Each named turn below is shown by a few rows before and after it. Which turns, in which order, take the first row of each later pair to the second? The first pair is answered.
N:
[ 2  2  2  6 -1 -1 -3  4 -8] |-> [ 3  1  3  8 -3 -2 -2  5 -5]
[ 0 -3 -2  2 -2 -1  0  6 -2] |-> [ 0 -4 -1  4 -3 -3  1  7  1]
[  6  -2   4   9   2 -10   0 -12   5] |-> [  4  -5   4   8   1  -2   1 -15   7]
[12  1 18  3 -8 17 -3 -8 -4] |-> [ 11   2  13  -1  -4  18  -8  -6 -14]
F:
[ 3  1  7  5 -1 -8 -5  0 -4] |-> [-2 -3 -1 -5  1  6  0  7 -8]
[  5  -1  20  17 -13  -3   4   5  10] |-> [  1  -3  17   4 -11  14   2  17 -10]
[ -3  -1   5   1 -10 -10   9  18   3] |-> [ -4  -1   7   0 -10  -8   8  20  -2]
A:
[ -9  -8  -6 -10  -1  16  10  -4  17] |-> [ -6  -8  -5  -4  -2  10   9 -10  24]
[ -3   0  -2  -2  10 -12  -6  -5   1] |-> [ -6   1  -3  -5   8 -12  -3   7  -1]
[  0  -1   9  17   1  -5 -10 -16  24] |-> [-11  -2   4   6  -2  -8   2  28  14]
Now pairs of rows:
(two turns a pair)
[  1   1  11  12  -9  11  -6 -11   4] |-> [  0   3   3   1   0  15 -14 -10 -11] => N N
[ -2   3  -6   0   1 -12  -3  15  -2] |-> [-2 -1  1  5 -7 -5  6  8 14] => N N
[ -3   4 -12 -17   1  15   6  -9   3] |-> [  0  11 -11  -7   3 -14   0 -16  10] => N F
[ -2   4  -3  -1   3  10  -8 -23  -7] |-> [-12   5  -5  -2  -3  -7   6  23  -6] => A A
[-3  1  3 -2  2 16  0 -5  3] |-> [ 4  4 12  5 -3  5 -7  0 -5] => A F
[ -2  -1  -1   8   0   1 -14 -24   4] |-> [ -8  -3   3  12 -11  -7   2   2  20] => A N
[-3 -1 11  1 -7  4 10 -4 13] |-> [ -6   0   3 -10   0  16   3  -5  -4] => N N
[  5   4  21   0 -18   2  -1  12 -23] |-> [ -3   1  10   7 -17 -13  16  -6  24] => F F
[10  1  1  5 -4 -1  0 -6 11] |-> [ 7  0  1  4 -5 -2  4  6 11] => N A
[ -1  -6  -2 -15  -9   3   6  25 -17] |-> [ -6 -10 -16 -21  -1  16  12   1   3] => F A
[  2   6  -8  -3   7   6   1 -13  12] |-> [-2  3 -5  0  3  1  9 -2 21] => A N
[-8  5 -2  3  9 -3  5 -3  9] |-> [-5  5  0 -3  9  5  1  4 -9] => F F
[-3  5 -7  2  0 -6  0  8 -6] |-> [ 1  5 -7  5  2 -6 -4 -8 -3] => A A
[  8  -3  13   8 -15   9   5  -3  12] |-> [ 10  -2  13  -1 -11  19  -3   0  -8] => F N
[  4   0  10   7  -3   0  -3 -15   3] |-> [ -5  -5  -1  -4   1  14   4 -10   5] => F F
[-8 -4  2  2 -9 13 12  9  6] |-> [-5 -3 -3 -5 -1 19  0 -3 -8] => A N
[  4   8 -19 -11   2  -7  -1 -16   5] |-> [  9  11  -7  -2  -3 -20  -7   0  -9] => A F
[  2   3  -9  -7  10  12 -11 -20 -14] |-> [  6   6  -7   2   8  -2 -12 -29  -2] => F F
[-1  1 -3 -3  0  2  5 14 -4] |-> [  5   3   1   6  -1  -5   0 -10   6] => A A
[  1  -3   4  -2   5   4 -10   4 -13] |-> [  0  -3   0   7   5 -10  -4  -7  11] => F F
[-3 -7  5 -7 -4 16  6 17 -4] |-> [ 4 -1 11 13 -7 -5  3 -5 18] => A A
[ 16   2  22  10 -12   7  -1 -13   5] |-> [  5  -2  17  -3 -15  11  10  23  -2] => A F
[  1   9 -14  -8  12 -10 -22 -15 -19] |-> [ -7  12 -24 -11  15 -18 -13  -5  -5] => F N
[-6 -5  0 -1 -5 11 11  4 11] |-> [ -3  -3   0   0  -3  12   5 -12  10] => N A
[ 1  4 -2  0 -2 -1  5  4 17] |-> [ 7  5  4  0 -4  4 -6 12 -7] => F A
[ -2  -2   3  10  -4  -1   8 -21  17] |-> [ -1   1  12  12 -12 -15   7  14   0] => A F
[  4   7   7   9   2  -4   9 -13   4] |-> [-2  4  5  5  0  0 19  9  4] => A N
[ 2 -5 -2 -3 -3 -8  3  5  3] |-> [ 2 -6 -5 -4  0 -5  3 -3  6] => A F
[  3   1  -5  12   0 -21  -1   9  14] |-> [  8   0   6  12  -4 -14  -5  20  -4] => F N
[  1 -10   7  -2  -2  10   7   7 -12] |-> [  5  -9   6   0   0  13   7 -11  -2] => A F
[10  2 17 13 -9  5 -7 -8 -6] |-> [  8  -1  19  14 -12   5   1   7  -1] => A N
[ -8   6 -14   0  12 -30 -10   3   5] |-> [  5   6   6   3   3 -17 -19  13 -24] => N F
[  0   9  -8  -8  10 -14  -6  -5  -2] |-> [  3   9   0  -9   7 -10  -9   4 -15] => N F
[ 11   4  -3  -6   1  -2 -13  -8   4] |-> [  7   2  -9 -11   2   4  -9  -6   7] => F F
[  8 -11   5  -5  -1  13   4  12   8] |-> [ 10 -10   1  -8   5  18  -5  -1   1] => A N
[  5   2   3   9  -2  -2  -4 -14   4] |-> [-2  0  5  9 -9 -3  7  8  8] => A N
[ 6 -7 14 10 -6  1  7 -5  3] |-> [  4  -9   8  -2   0  14   2  -7 -10] => N N
[ -5  -4  -7 -11   2  17  -2   0 -10] |-> [  1   2  -5  -1   6  -3 -11 -19  -6] => N A
[-2 -1  0 -1  1  3  8 -4 18] |-> [ -3  -1  -8 -10   8  14   2  -5   4] => N N
[-3 -2 -5 -2 -8 21 14 -5 10] |-> [ 11   5  14  16 -13  -2  -2  -9  -1] => A F
[ -3   0  -6  -5  -6   3   3 -20   6] |-> [ -5   2  -7   1  -6 -14   7 -11  11] => N A
[  1  -1  16  14  -6 -24  -5   5   7] |-> [ -6  -8  13   1 -11   5   7  26  -1] => N A
[  8  -5  14   7  -1  -5   0  19 -13] |-> [ -1 -11   4  -1  -2  11  13  21  -1] => N F
[  8  -2   2  12   3   6  -8 -15  18] |-> [  7  -1  -5   0  11  14 -15 -16   2] => N N
[ -1  -6  13   4 -14  15   2  18   1] |-> [ -3  -7   8   5 -10  22   3  -8  12] => A F
[  0  -2 -12   7  13  -9  -7 -26  10] |-> [  1   4  -1   7   4 -24  -6  17 -14] => A F
[  9   9   4  16   3 -28 -10 -12  12] |-> [  1   2  -9 -16  13  19 -13   0 -26] => A A
[ -2   5  -3 -10   6 -12 -10  16 -26] |-> [ -3   6  -8   3   6 -32   2  -1  11] => F F
[-4  4 -1 -3  0 -3 -1 14 -9] |-> [-3  2  7  4 -6 -5  4 12  3] => N N
[ -5  -9   3   4 -16  -8  10  14  11] |-> [ -1 -10   6  -6 -12  13  -3   8 -19] => F A
[ -1   8  -2   4   5 -10   4   9   8] |-> [  4   8   0  -2   9   6  -5   4 -12] => F A
[-4 -5 -7 -4 12 -2 -5 -3  3] |-> [ -2  -4  -2  -1   9 -10  -6   6   1] => F A
[-6 -7 -2  8 -5 -4 -2 14 -3] |-> [ -5  -5  -7   3   1   2 -10   6 -13] => A N
[ -8  18 -16  -8   5 -21   7  21   5] |-> [ -9  10 -17 -21   6  17   8  15  -6] => N A
[ -5   2  -4   1  -2 -18  16  10   7] |-> [  3   2  -1  -9   2   5   1   5 -26] => F A
[  0  -3  -8 -13   8  16 -11  -1 -15] |-> [ -2   1  -1   5   0 -22  -2  15  10] => A A
[  1   2   2   2   4 -17  -3  -1   2] |-> [  5   0   9  -2   2  -2  -5   7 -12] => N F
[  1 -12  -5   3   4  -9   8  22  16] |-> [  6 -11   0   0   3  -2   0  31  -6] => F F
[  6   2   8  12   6  -5 -13  -3 -25] |-> [ -2  -4  -6   9  10   4  -1 -29   7] => F A
[ 2 -1  9 11 -3  0  3  2 -2] |-> [-4 -5  0  3 -1  7  8  6  1] => A F
[ -2 -11  -1   8   4   4   8  25   1] |-> [  7  -9   3  18   8   3  -2 -13  10] => A A
[  1   3  10   8  -3 -20 -11   8 -11] |-> [ -5  -4   9  -4  -5  10  -3  18 -18] => N F
[  5   0   2   8   2 -19  -6  -8   6] |-> [  4  -6   6   6  -2   2   0 -16  12] => N N
[ 13  -3   9   7 -14   9 -10  -3  -6] |-> [  4  -7   1  -1 -14  19   2  13  -6] => A F
[-13  -5 -11   0   1  -6  12   7  23] |-> [ -4  -2   1  -5   1   6  -6  23 -21] => F F
[-4  0 -6 -4 -7 -4  6 25 -5] |-> [  1   3   0   7  -8 -16   2  18  -1] => F F
[  4   3   3   6   0  -1 -15 -11   3] |-> [-4 -2 -9 -3  3 11 -6 -7 10] => F F
[ 5 -2 -5  1  6  2  0 -8 -1] |-> [ 8  0  1  2  2 -5 -1  3 -7] => A F
[  8   3  -9  -1  15 -14 -13 -24   3] |-> [  3  -1  -1   8   1 -26   7   4  23] => A N
[-10   2 -10  -7   3  11  10  12 -12] |-> [ -2   4  -8  -2   8  12  -1 -17 -13] => N A
[ -4  -7   0   0   3  15   5 -11  12] |-> [  5  -4  10   2   0  15  -7  -5 -10] => F F
[  1  -1   2   7  -1   4   3 -11   9] |-> [ 1  0  4  8 -2 -5  8 -2 12] => N A
[  6  -2   4   2  -1   7 -10 -22  -5] |-> [ -3  -2   1  -5  -5  -1   4  22 -10] => A A
[  2   4  -1   0  -1 -13  -6   0   9] |-> [  6   2   3  -4   1  -3 -12  -2  -8] => F A
[  4  -3  21  15 -17  15   3  10   0] |-> [  2   0  13   1  -8  26  -7   8 -18] => N N
[-4  1 -5 -9  9  2 -4 -1 -8] |-> [  2   4   0  -1   7 -11  -7  -6  -2] => F F
[  4   2  -9  -6   3  -1 -12   6 -18] |-> [  8   4  -3   7   1 -15 -14 -10  -3] => A N
[-4  0 -5  7 13  0 -1 -9  2] |-> [-6 -1 -3 11  9 -4  6  0 11] => A N
[ 5 -2  7  5 -3  1  2 -1 -4] |-> [ 0 -4  2  4 -3  2  7 -3  6] => F F
[-10 -11  -3 -14   7  14  -3 -13   7] |-> [  5  -3  19   5  -1 -10 -15  -8  -8] => A F
[ 0  3 -1  6  3 10 -5 -8 -1] |-> [ 0  3  2 11 -2  3 -1 -3  8] => A N
[ 2 -3 -5 -8 -7 -5 -4  9 -6] |-> [  5  -1  -2   1  -6 -10  -8  -7   2] => A A
[ 10  -1   8   5  -2   4  -5 -19  -3] |-> [  1  -2   4  -5  -4   6   4  20 -12] => A A
[-5  3 -6  4 -5 11 -4 -7  3] |-> [-7  4 -6  4 -7  5  1  8  4] => A A
[  0   5   4   0   5 -13  -8   9  -1] |-> [  2   3  -2  -7   9   5 -10  -7  -4] => F A
[-10   6 -22 -10  11  -9   1 -11   7] |-> [  2  11  -3   8   1 -26  -6 -14   4] => F N
[ 4 -2  3  5  0  3 -2 -9  5] |-> [-2 -1 -1 -3  1  5  1  9 -4] => A A
[  2   1  -6  -2  15 -21  -4  -3  -2] |-> [  0  -1  -5  -1  10 -23   3   8   4] => A N
[  8   4   4   2   1 -21 -10  -2  -8] |-> [  5   0   4  -9   0   5  -6  10 -20] => N F
[  0  -8  11   0 -16  19  10  20  15] |-> [  2  -7   1 -12  -3  34  -7   2  -8] => A N
[ -3  -1  -2  -6   2  19  -4  10 -26] |-> [  1   4   7  20  -7 -22   3   6   7] => A A
[-6  2 -2  3 -2 -5 15 15  5] |-> [  2   3   9  12  -5 -10   9   9   3] => N F
[  4  -4   3   4   1   9  -5 -21   0] |-> [  3  -1  13   5  -5  -3  -3  12 -13] => A F
[-2 -3 -1 -8  3 13  4  0 -1] |-> [-4 -2 -1 -3  0 -1  8  8 10] => F A
[ 13   1  12   7   0   1  -7 -21  -3] |-> [  1  -5  -3  -5   6  14   6 -19  12] => F F
[  2  -3   0  -7   3   8  -5  -1 -17] |-> [  6   1   1   0   7 -10 -10 -10 -13] => N A
[ 10   0  10   4 -20   2   6   9 -15] |-> [  0  -3  -6 -10 -13  15  15  11  -9] => F N
[ 13   6  -1  -7   6   5 -12   7 -32] |-> [ -6   1 -29 -19  14   4  10   6   2] => F N
[-6  2 -2 -1 -4 -6 -3 10  0] |-> [  0   2   0   2   0  -2  -8 -11   0] => A A
[  3   5   4   7   6 -12 -10 -11   1] |-> [  1   1   7   6  -3 -14   1  11   8] => A N
[  4   5  -4  -3  11   0  -7 -19 -17] |-> [ -4   3 -14 -12  14   4   0  -7 -15] => N F
[ -6   2   6   2  -1 -10  -1  12   0] |-> [-4 -2 -1 -6  3 11 -7 -3 -9] => F A
[ 3 -4  5  3  0 21 -7 -9 -1] |-> [ -1  -4  -3  -1   5  18  -8 -11  -3] => F N
[ 11   0   3   3  -7   3  -9 -13  14] |-> [ 5 -3 -5 -8 -4 20 -7 -5  8] => F F
[ 5 -1 12 11 -1 -7  3 -1  3] |-> [-5 -4  3  0  0  1 12 12  6] => A F
[-16  -7 -18 -17  -4   0  17  24   4] |-> [  5   5   9   3  -9 -21  -7  22 -25] => F F
[  2   3   4   1  -3  19   5 -12  11] |-> [  3   6  11   9 -10  -3   7  10  12] => F A
[ 1 -5 -9 -5 -1  7 12  1 11] |-> [  5  -3  -9  -3   2   7   6 -10  12] => N A
[  0  -1   0  10  -1 -11   6  -6  19] |-> [ -3  -5  -6 -10   6  20   1  -6  -4] => A A
[ 19   8   9  15   2 -16   3  -5  15] |-> [  2  -2  -9 -12   8  19  16  11  11] => F F
[  6   5  -2   9   9  -9  -8 -14  -5] |-> [ -5   1 -16  -3  11   5   4 -10   5] => F F
[ -7   4 -14  -9   3  -6  -2   5 -13] |-> [ -5   4  -6   4  -4 -19   6   7   4] => N N
[  0  -1  -1 -10   2  16   2   2  -8] |-> [ -2  -1  -6  -4   4   9   6 -10  11] => F N
[  4  -5   2  -5   6  11   0 -12  -7] |-> [ 0 -2  3  0 -2 -8 10 16  1] => A A
[ 4 -2 13  5 -3  8  3 -9  4] |-> [-1 -2 11  3 -7 10  7  1  4] => A N
[ -6   1   7  -7 -10  17  14   1  16] |-> [ -7   5  -5 -20   2  19   3   7  -7] => N N
[ -2   6  17   5  -8 -20  -3  12  -6] |-> [-10   2   7  -9  -6  -5   6  25  -9] => F N
[  9  -1   3  -6  -3   2 -10 -24   7] |-> [  7   0  11  -7  -9 -10 -11  18 -10] => A F
[ -5 -11  -8  -9  -3  32  15  -4  15] |-> [ -2 -10 -11  -8   2  31   7 -19  12] => A N
[-2  8  3 -9  8 -6 -3 17 -5] |-> [  2  10   2  -8  13  -7 -11  -1  -7] => A N
[-3 -2  9  4 -4  5  5 13 -4] |-> [-6 -3  3  2 -1 10 11  7  3] => F N
[  2   3  -4  -7   8  -1 -13  -1 -21] |-> [ -3   0 -11 -11   9   6  -9  -3 -19] => A F
[  1  -3   5   3  -6 -16   2  -3   6] |-> [ -6  -5  -2  -5  -4 -11   8   7   5] => A F
